(in the rows, 128 means zero)
Each path below is one point turned by a fixed rotation once a step. After each direction that follows a path, write how fast that rotation turns it, in degrees per step (0 if it stays still).
Each turn is a multiple of 5 degrees from 10 to 175, or 0.
Each row of a path follows its step; steps can be skipped.
Rotation 1:
step 5: [130 128 118 123 128 134 128 129 129 111 135 135 125 133 129 140 125 132
 127 116 128 132 127 128 129 139 135 128 130 130 129 135 128 123 127 131
 126 122 127 128 130 137 133 137 126 135 135 135 126 131 127 132 124 126
 125 118 111 129 133 121 132 129 123 129 128 128 129 119 129 135 126 127
 135]
step 6: [122 133 121 123 126 143 127 128 129 120 128 126 116 130 122 137 124 132
 118 115 138 132 124 124 131 138 126 130 131 124 132 124 134 125 132 133
 135 118 129 130 120 126 127 130 125 127 129 130 130 123 130 120 130 124
 125 120 122 130 130 124 140 120 130 125 128 130 126 139 128 132 134 134
 132]
step 7: [120 133 118 116 122 131 131 131 128 127 134 128 121 127 132 131 122 127
 124 121 127 130 132 134 131 127 120 125 141 114 126 134 129 122 126 127
 137 128 131 127 126 133 127 143 122 130 133 135 131 125 131 127 131 120
 119 125 130 122 123 121 132 131 127 128 115 138 126 128 130 129 127 131
 130]
step 9: [128 129 128 117 132 137 129 126 129 118 133 135 123 124 136 126 109 130
 126 114 123 129 127 130 128 125 133 129 133 127 138 135 133 132 135 127
 126 116 128 134 128 130 131 134 129 132 135 128 120 125 123 122 125 121
 133 116 130 123 131 129 134 124 123 130 125 127 126 123 128 125 134 135
 132]
step 13: [128 137 116 124 125 132 129 127 127 121 132 130 123 127 134 135 121 130
 126 116 126 121 118 128 135 136 125 129 122 130 127 130 139 118 132 126
 130 120 128 125 127 136 132 130 129 123 129 135 124 122 121 119 118 118
 131 126 121 121 124 128 131 126 127 125 121 137 135 122 127 133 130 129
 123]
step 20: [127 126 122 126 135 137 138 128 118 135 127 135 126 135 131 119 121 125
 130 112 127 126 131 129 139 127 126 127 132 127 129 132 130 128 132 116
 123 118 126 127 128 138 129 137 139 130 138 138 129 125 128 125 125 122
 129 127 128 123 130 130 133 123 127 124 132 135 134 119 126 135 129 130
 128]
step 27: [136 131 119 121 134 134 128 133 126 128 126 134 125 120 128 124 125 114
 124 120 125 131 131 131 134 127 127 118 136 128 136 140 137 134 123 129
 134 119 119 130 122 127 134 134 129 136 131 136 129 128 133 130 137 130
 126 127 129 126 126 128 136 127 131 130 132 128 138 121 124 133 127 135
 135]
step 32: [130 129 119 124 123 128 129 131 124 120 135 123 113 126 127 121 123 135
 127 112 129 131 121 129 135 131 124 130 125 120 131 130 129 119 130 125
 124 122 138 123 125 127 128 134 135 133 136 134 129 124 129 131 116 124
 133 117 123 129 129 126 132 129 123 125 128 128 122 121 122 132 126 138
 129]
step 34: [126 137 120 125 129 128 133 122 128 117 134 130 123 127 131 137 120 124
 130 126 130 136 134 132 129 129 129 122 134 120 131 135 127 134 118 139
 137 123 128 123 124 128 129 138 134 138 132 143 131 129 121 127 123 132
 124 123 122 126 131 126 137 129 127 135 125 128 123 120 128 126 127 128
 135]
Speeds:
[127 128 128 129 128 127 128 128 128 127 129 127 129 129 129 128 128 126
 130 129 130 130 128 127 127 126 127 127 129 127 127 129 130 125 128 132
 127 129 128 127 128 126 128 130 127 129 129 129 129 128 129 128 128 129
 125 129 131 128 128 129 128 128 129 129 128 129 128 132 129 127 127 127
 127] : 95
[126 128 129 129 129 128 127 128 127 128 127 130 131 128 128 128 128 127
 129 129 129 126 128 130 130 129 128 128 130 128 129 126 128 127 129 126
 125 128 128 130 128 131 129 130 127 129 129 128 126 129 131 129 129 126
 125 128 128 128 129 127 128 129 125 128 128 127 127 128 129 128 127 128
 127] : 170
[126 127 129 127 130 127 129 128 126 128 127 128 129 129 128 125 127 127
 127 127 125 128 127 128 130 125 128 130 126 127 129 130 126 126 128 125
 129 129 129 129 128 127 128 128 129 129 128 128 129 126 128 128 126 128
 127 126 129 126 129 128 127 127 130 128 129 127 127 129 129 126 130 127
 129] : 35
[128 127 129 131 127 128 128 128 129 127 126 128 127 128 130 128 129 127
 129 128 129 129 127 129 128 129 130 129 127 128 126 128 129 126 128 126
 126 126 127 127 129 130 128 129 128 128 127 129 128 125 128 130 125 127
 129 130 128 128 126 129 127 128 129 126 131 129 129 130 127 130 129 127
 130] : 40
